In the rows, 128 means zero.
Rotation paths and how fast each direction turns (degrees per step):
Each turn is a multiple of 5 degrees from 10 to 175, or 0.
Each row of a path follows its step; steps can be skipped.
path 1
step 0: [135 132 122 120 129 124 137 132 120 121 119 129 121 103 131 129 124 130
 137 121 132 128 133 140 126 128 133 126 126 143 133 106 125]
step 1: [141 131 131 119 121 113 114 138 116 133 121 133 120 125 140 133 124 127
 137 125 136 125 143 135 132 117 125 130 132 145 131 131 138]
step 2: [130 134 133 115 128 121 124 135 125 132 119 117 122 130 150 139 137 137
 124 123 118 114 132 132 127 115 127 131 139 121 122 136 120]
step 4: [118 134 131 133 127 126 128 128 141 120 118 129 116 115 134 128 113 134
 143 128 123 121 144 129 130 124 120 129 108 131 122 123 134]
step 5: [128 126 124 118 130 126 128 143 147 133 124 138 121 122 132 134 120 134
 136 129 144 117 140 140 130 121 118 134 133 120 138 122 123]
step 6: [121 135 125 111 130 116 125 136 132 127 128 133 144 130 127 120 135 136
 143 116 121 118 136 137 130 119 125 129 143 131 138 124 123]
step 7: [125 150 126 117 135 121 124 147 123 123 126 118 135 122 128 137 136 128
 138 127 110 131 128 139 134 130 125 132 116 131 131 130 132]
step 8: [138 129 118 125 123 115 131 131 136 120 115 122 123 116 138 137 129 127
 144 131 127 146 125 144 129 123 128 139 122 125 117 131 127]
step 9: [122 131 129 131 122 119 124 125 138 123 119 121 125 117 144 133 136 122
 130 125 139 133 146 138 120 120 125 132 144 127 126 115 142]
Speeds:
[129 123 126 131 129 130 128 128 126 126 128 130 124 129 124 135 127 126
 133 127 133 129 134 131 128 126 127 125 128 128 123 126 128]	90
[121 125 126 133 128 124 128 125 133 127 127 129 122 129 128 130 129 132
 123 126 127 126 127 124 127 128 125 130 128 127 127 129 132]	55
[126 130 123 125 134 130 128 126 127 123 127 127 128 129 125 128 128 131
 124 133 122 129 128 131 129 130 130 125 126 132 123 129 126]	90
path 2
step 0: [129 134 127 130 126 132 125 137 133 124 148 121 133 118 117 123 134 141
 138 144 119 129 128 136 120 126 130 107 124 122 134 135 125]
step 1: [123 139 108 144 134 139 123 121 122 128 145 125 122 128 130 112 129 132
 129 125 121 129 123 124 127 138 123 120 117 121 128 140 132]
step 2: [112 117 127 141 139 127 123 125 140 125 149 123 133 132 130 124 116 131
 136 127 115 134 135 128 129 135 134 129 128 133 136 140 121]
step 3: [120 117 115 134 135 121 130 135 119 136 140 123 134 145 109 120 134 140
 131 128 132 123 125 128 132 139 139 128 123 126 130 135 121]
step 4: [115 124 140 132 136 129 133 128 119 125 145 134 125 126 113 108 135 128
 144 123 120 120 115 134 137 126 129 129 133 134 126 131 130]
step 5: [121 121 121 129 135 119 150 115 129 132 139 125 127 124 120 116 134 125
 130 125 118 129 127 144 122 147 125 132 128 124 131 118 133]
step 7: [137 128 128 135 125 124 139 130 120 129 134 115 129 118 133 121 139 144
 126 114 118 130 117 134 138 141 123 129 124 129 126 146 134]
step 8: [111 124 133 137 125 126 126 146 129 126 138 125 135 113 139 124 136 130
 134 123 121 139 130 135 130 137 132 137 120 130 139 129 143]
step 9: [114 121 117 128 125 126 130 144 121 122 134 105 132 137 122 133 140 127
 130 121 121 134 124 126 116 141 121 127 126 134 121 129 136]
Speeds:
[128 129 128 124 124 128 127 129 125 129 128 127 131 129 121 132 130 134
 127 129 129 124 124 124 130 127 127 121 130 125 127 131 129]	115
[129 130 130 127 127 129 127 130 122 129 132 132 130 126 129 123 127 130
 130 131 128 128 130 127 127 127 125 127 125 128 126 122 137]	95
[132 125 128 127 128 125 128 125 132 127 127 129 138 129 128 125 130 129
 125 135 125 132 127 131 129 130 125 128 131 129 128 130 128]	145
[132 131 127 124 127 130 131 121 130 126 132 126 124 122 127 129 128 127
 128 132 130 126 127 132 123 126 126 128 126 124 128 130 127]	65
[124 126 128 129 131 126 125 123 127 126 133 127 130 133 125 128 126 129
 124 128 132 124 126 130 128 122 127 133 128 130 127 124 126]	45
